In the data rows, the value 128 means zero.
Here are some numbered points:
[133 136 113 135 125 127  84 130 145 153 137 123 145  99 118 147 128 144
 125 135  85  91 125 137 161 105 179 165] 0
[155 161 149  97 135 106 163 143  85  97  91  80 185 190 113 123 104 103
 151 115 157 134 107 118 113 152  54  98] 1
[158  62 118 131 207 110 131 134  51  85 220 191  95  54 194 135 102 131
 158  76 137 165 156 163 114  87 132 128] 2
[184 124 128 132  94 136 156 125 104  80 124 136 121 141 172 101 158  88
 133  91 138 160 135 120 135 111 127 125] 3
[112 101 133 133 110 170 136 114 154  93 129 158  69 122 173 123 143 124
 121 108 159 151 150 114 110 124 157 132] 4
[142 127 131 102  93 149 151 110  98  62 121 129 144 140 163  84 147  93
 176 122 144 152 157 102 119 140  81 120] 5
[160 153 142 159 121 120 111 141 129 119 124 121 132 121 131 112 112  92
 127 127 129 142 143 130 119 144 104 124] 6
[118 129 134 129 179  96 146 147  94 157 127 120 183 138 103 145 110 123
 148 143 135 115 118 128 132 129 108 115] 7
[112 199 133 137 143 102  95 136 157 205 177 112 154 103  12 169 116 176
  79 161 121  64  81 141 178  78 214 132] 8
[ 80 135 111  86 113 130 131 139 201 160  98 141  58 154 105 141 142 136
 102 142 189 160 134 146  72 179 117  90] 9
[148  94 155 121  72 155 162 126 128  69 110 123 119 171 198  80 162  96
 149 123 189 148 137  62 109 152  50 126] 10
[162 148 134 138 154 105 125 159 110 133 123 134 171 134  87 170 109 123
 122 127 105 106 111 130 145 117 142 119] 11
[ 49   0 122 117  88 200  55  61 230 130 190 181   0 126 190 139 131 156
 122 125 126 149 106 156 121 127 219 140] 12
[ 52 121 141 149 114 149  64 105 207 183 130 132  83  99  95 141 139 137
 114 154  93  71 122 136 169 118 206 159] 13
[155  53 200 123 119 110  84  48  70 199 180  26 191 134 177  61 153 120
 187 134  33  67  82  43 255  76 142 224] 14
[ 28 223 110  82  34 144  97 186 255 165  12  75  60 178  25 209 177 217
   0 189 137  98  85 170  94 178 203 115] 15
[138 136 112  66 113 149 209 146 152  86  71 123 104 245 181 163 125 101
 135 140 208 154 139 111  40 153  24 131] 16
[183 186  99 115 138 120 132 211 108  93  99 150 158 116  88 165 125 153
  98 143 142 152 126 187  89 153 106  98] 17
[114 116 124 122  71 143 126  58 151 119 134 122 109 126 168 114 146 115
 145 122 140 110 143 104 130 129 151 143] 18
[131 115 101 123 154 141 104 152 144 118 132 187  66  75 125 145 106 148
  88 100 166 166 160 186  55 121 131  88] 19
[141 134 111 131 128 171 113 115 143 132 135 133 132 128 107 128 148 155
 125 157 140 119  91 159  81 142 110  95] 20
[191  14 140 174 154 128 111 129 116  75 180 200  88  58 167 114 108 131
 139  99  75 134 129 110 164  89 226 150] 21
[136 157 118 130 246  69 205 160  71 140 131 113 203 112  64 182  88 103
 141 123 120 110  96 111 140 152 127 110] 22
New points follow, each followed by the numbers of its two nearest points above by angle, seen from the average point of the numbered points, smallest number first.
[175 145 147 122  68 131 117 111 134  89  92 105 151 169 133 110 137 110
 163 148 101 136 139 103 152 132 138 162] >> 3 5
[ 49 185 133 138  61 121 145  78 194 171 101  61 120 225 145  51 123 100
 172 153 195  97 149  81 119 153  46  94] >> 10 16
[157  77 116 119 168 114 133 132 103 105 162 164 127  96 163 136 119 132
 143 111 133 148 155 158 116  84 131 134] >> 2 21
[ 98 115 134 166 239  88 116 150 118 175 182 175  83  22  77 183 116 154
 138 109  97 113 123 195 142 103 166 137] >> 2 8
[136 114 106 137 157 140 120 146 145 108 133 172  91  98 120 141 134 129
 123 114 188 155 175 183  56 146 102  99] >> 9 19
[116 169 119 135 113 134 134 149 138 122 118 169 120 110 121 150 133 138
 115 137 152 126 132 136  97 133 138 119] >> 17 19
[232 112 119 149  69 146  79 182 143  74 101 178 110  51 155 131 150 123
 100 108 105 165 145 149 120 127 150 172] >> 3 21
[ 59  93 183 143 182 108  98  82 131 205 162  98 156 110 109 126 116 143
 143 115  79 102 107 109 151 105 142 152] >> 13 14
[ 90 159 119 117  77 136 117 132 165 139  93 117 109 142  83 148 145 147
  93 157 144 130 116 168 113 141 144 124] >> 9 15
[106 164 156 126 120  94 136 111 115 165 118  68 200 150 117 107 119 116
 156 137  88  92 111  96 173 113  98 140] >> 7 14
